rotation steps, each row followed by its count of steps
The counts run from 0 to 488.
[130 132  96 114 110 122  89 105  81 104  86 106 141 141 158 153 156 110
 120 138  94 142 164 156 121 144 185 167 149 151 119 121 164 118 123 144
 125 151  56 162 117  73 118 126 125 117  93 145 155 139 159 153  99 102
 118 133] -> 109
[106  85 100 151 105 140  82 140 120 157 142 152 135 132 103 152 180 133
 153 140 140  96 157 151 126 156 171 118 116 148 134  94 131  90 161 112
 147 127 123 153 124 143 149 103 135 164 141 114 100 129 137  49 119 132
  80 104] -> 317
[188 116 123 107 135 101 119 114 114  63 117 156 109 105  99 167 113 109
 136 138 142 109 135 168 128 146 128 141 126 101 140 169 166 170  90 101
 160 141 116 144 114 133 153 114  81 170 119 183  80 172 125 119 135 106
 104 126] -> 381
[162 137 133 109 153 107 124 122 134  71 130 145 109  81 109 132 104 132
 126 121 131 130 118 167 160 137 114 143 148  79 127 157 161 175  98  92
 152 163 110 127 104 154 152 123  97 193 127 180  92 178 132  85 123 121
  97 140] -> 379
[110 109 148 155  86  80 144 116 178 141 110  97 104 112 129 147 155  87
 138  83 110 154 119 189 147 116 190 137 110 150 120  88 145 133 117 109
 157 177 121 104 152 119 148 140 131 160 124 140 124 148 115 109 153 106
 126 137] -> 40
[112 108 171  94 139  97 166 100 121  79 131 113 100 110 106 133 116 103
 119 115 113 137 126 167 187 154 107 137 125 124 121 121 137 148  98 124
 144 172 113 115 104 137 119 110  94 189 114 152  97 197 111  94 163 105
 107 139] -> 47
[130 128 170 143 126 119 192 153 115 130  80 137 110 159 121 184 133 122
 107 108 164  96  81 177 102 113 162 123 135 163 119 127  90 170  90 104
 158 136 132 110 159 150 173 142 144 145 115 133  81 123 119 124 132 101
 160 137] -> 359
[180 145  99  59 195 157 143 168 102 118 151 124 133 139 182 126 146 143
 128 167 108 146 117 122 142 140 121 114 155  93 143 137 142 138 147 147
 150  75 120 131  72 147  89 124  96 143  77 142 120 126 157 118 130 141
 107 138] -> 278
[135 118 170  98 146 145 194 158 126 150 131 120  99 165 146 174 172 133
 103 133 160 137 120 123 111 161 121 105 140 117 117 125 104 143 122 120
 148 120 170 139 116 156 132  89 113 198 120 119  58 130 125 105 135 105
 117 142] -> 22
[142  66 131 154 112 120 109 130 141 153 127 156 127 110 130 132 173 105
 175 137 108 101 131 120 146 130 159  85  99 148 140  93 160 106 122  94
 142 110 174 135 137 169 145  94 134 157 145 134 135 181 131  95 191 118
 109  99] -> 323
[115 116 140 146 145 191 141 169  80 165 114 132 151 153 135 135 169 165
 131 119 144 101  94 103 129 133 160 111 132 160 123  96 107  99 127 121
 130 144 154 152 134 192 175 100 179 168 113  98 133 135 124  78 116 135
 117 146] -> 160
[ 78  89 138 106 133 122 133 131  69 136 122 140 125 183 156 103 131 116
 139 158 109 112 116 166 163 141 147 113 115 178 139  81 101 104 159 135
 128  93  99  88 104 155  86 130 126 130 101  96 142 155 138  82 174 128
 141 127] -> 463
[103  98 154 179 105 118 155 121 126 140  84 107 136 127 127 168 179 103
 128  86 117 114 123 141 131 132 172 117 110 174 125  93 134 120  91 108
 121 189 141 134 165 130 184  90 151 141 134 141 144 161 107 137 149  88
 133 124] -> 35
[132 112 162 119 112 151 164 155 124 144 127 133 111 180 133 193 172 116
 105 135 163 111 106 162 106 164 130 113  88 144 144 118 102 147 138 130
 153 132 165 132 133 151 155  75 120 162 121 120  58 120 111 102 133 110
 106 138] -> 24
[ 95 129 114 153 128 116 160 154 174 144 160 101 159 134 155 182 202  97
  85 112 118 119 151 164 139 158 133  97 135 100 135 115  90 118 160  97
 140 143 135 123 148 127 155  98 111 124 119 127  86 103 128  75 130 118
  93 107] -> 344
[130 136 118 178 142 113 103 131  80  89 102 174 153 127 118 130  99 143
 110 142 145  68 125 164 125 106 147 149 175 135 139 146 129 153 105  73
 123 135  74 116 142 141 149 174 150 120 120 150 142 150 139  85 118 123
 152  99] -> 390
[119  67 154 140 114  99 141 141 147 169 112 153  91 132 143 131 162 101
 153 145 133 126 144 150 118 122 161  89 139 153 129 100 147 141 113  89
 146  71 156 108 143 153  95 124 141 183 139 121 117 159 146 108 197 107
 141  98] -> 327
[161 136 117 100 159 183 128 164  78 144 120 149 147 185 173 167 168 151
 101 169 153 115 134 115  73 151 144 124 147 127 143 149 115 135 151 139
 138  82 127 164 112 135 126  97 131 138 109 115 105 100 157 119  97 119
 124 125] -> 284
[ 99 107 162 141 118  79 172 136 134 122 122 142 120 142 145 133 119  86
 116 127 116 111 108 203 169 120 115 106 117 155 146 102 102 160 116  91
 146 111 126  48 144 153 122 153 110 122 118 135 110 162 120  94 188 112
 148 132] -> 201
[168 157  85 155 146 185 107 164 105 138 106 159 197 144 187 135 143 150
 123 137 103 116  78 133 123 108 160 135 125 129 171 133 144 134 155 114
 124 142 105 140 135 161 189 121 144  80 115 140 153 110 148 118  89 140
 124 138] -> 420
[151 159 157 138 145 124 163 143  95 102  76 141 118 142 133 147  95 141
 100 109 151 110  63 180 117  94 163 156 144 146 126 141 119 177  90 108
 142 142 101  96 143 149 153 180 146 139 101 153 111 133 138 132 108 109
 162 151] -> 230
[142 117 122  93  95 131 131 144 130 168  94 107  79 155 176 132 168 108
 150 114 111 169 101 163 126 120 214 133 105 171 121  69 154 118 147 158
 166 109 117 122 128 136 103 132 129 179 105 114 125 127 144 122 137 113
 113 157] -> 301
[122 164 114 119 165 118 165 142 104  90 122 107 169 145 162 184 150 123
  68 134 127 122 142 152 112 145 115 142 187 100 128 160  92 162 117 116
 121 137  81 130 123  91 133 127 112 105  92 148 101 106 148 125  97 104
 128 126] -> 81
[159 142 101  72 132 147 120 142  85 118  95 111  96 153 155 136 132 122
 134 134 115 151  95 175 123 115 200 156 126 161 122  97 143 130 133 177
 166  97  84 126  97 119  99 156 119 156  68 131 128 118 141 135 108 129
 123 169] -> 434
[228 146 107 132 141 137 133 150 144 126  92 148 138 110 169 160 150 113
 130 131 114 138  99 128  94 115 157 138 127 107 159 158 182 172 113 107
 147 138 135 144 144 147 171 100 113 118 129 164 118 135 146 174 103 111
 123 133] -> 93
[132 126 201 147 134 133 200 145 127 129  90 151 115 171 152 162 133 132
 101 117 154 122  78 156 118 114 118 120 125 139 130 130 110 189  98  97
 147 140 151 100 161 171 165 114 139 157 147 136  87 156 119 126 139  96
 153 148] -> 357
[138 128 128 171 110  72 141 133 174 126 108 163 140 101 170 133 135  93
 115 133  95 115 119 181 135 108 134 111 144 120 156 130 154 168 115  68
 139 130 124  75 174 137 139 145 111  97 142 166 119 155 147 139 170 101
 152  94] -> 67
[108 140 134 152 131 109 175 115  85 105  93  79 139 107  96 174 143 105
 112  78 111  99 104 173 140 127 170 130 134 169 118 115 105 130  72 124
 128 179 111 130 144 110 179 132 148 129  71 146 142 150 106 136 141 106
 135 141] -> 365
[104 122 133 112 156  79 183 135  89  98 132  90 134 131 115 157 134  82
 101 124 117  90 116 189 157 144 121  91 135 144 141 128  91 140  97 119
 136 115 122  77 128 122 125 143  98 112  71 142 114 149 111 112 183 116
 140 123] -> 205
[126 117 179 126 115 162 166 150 112 149 128 147 121 185 136 173 157 125
  99 129 160 106  97 161 117 158 119 119  95 149 146 112  97 151 147 128
 147 145 160 130 130 165 170  72 119 167 135 108  74 126 114  92 126 108
 115 140] -> 25
[ 98 103 160 114 113 114 153 143 156 166 103 105  84 133 151 114 156 123
 141  95 112 171 111 161 153 112 184 130 143 157  94  68 136 119 126 123
 160 138 122 116 128 161 117 138 145 209 128 116 121 148 128  92 147 113
 113 158] -> 171
[138 108 154  97 136 178 143 151  98 155 127 144 133 210 180 153 168 134
 111 158 142 128 109 130 118 167 120 114 100 136 153 121 117 135 161 148
 138 111 154 148 107 150 122  59 113 148 128 108  85 126 131 115 127 115
 109 141] -> 153
[130 107 170 131 135 142 189 166 113 161  90 138 107 177 145 170 167 126
 111 135 163 110 102 138  92 131 155  99 130 173 138 112  94 143 112 111
 150 105 174 119 144 161 149 106 149 169 116 112  78 124 122 119 153 105
 151 134] -> 487
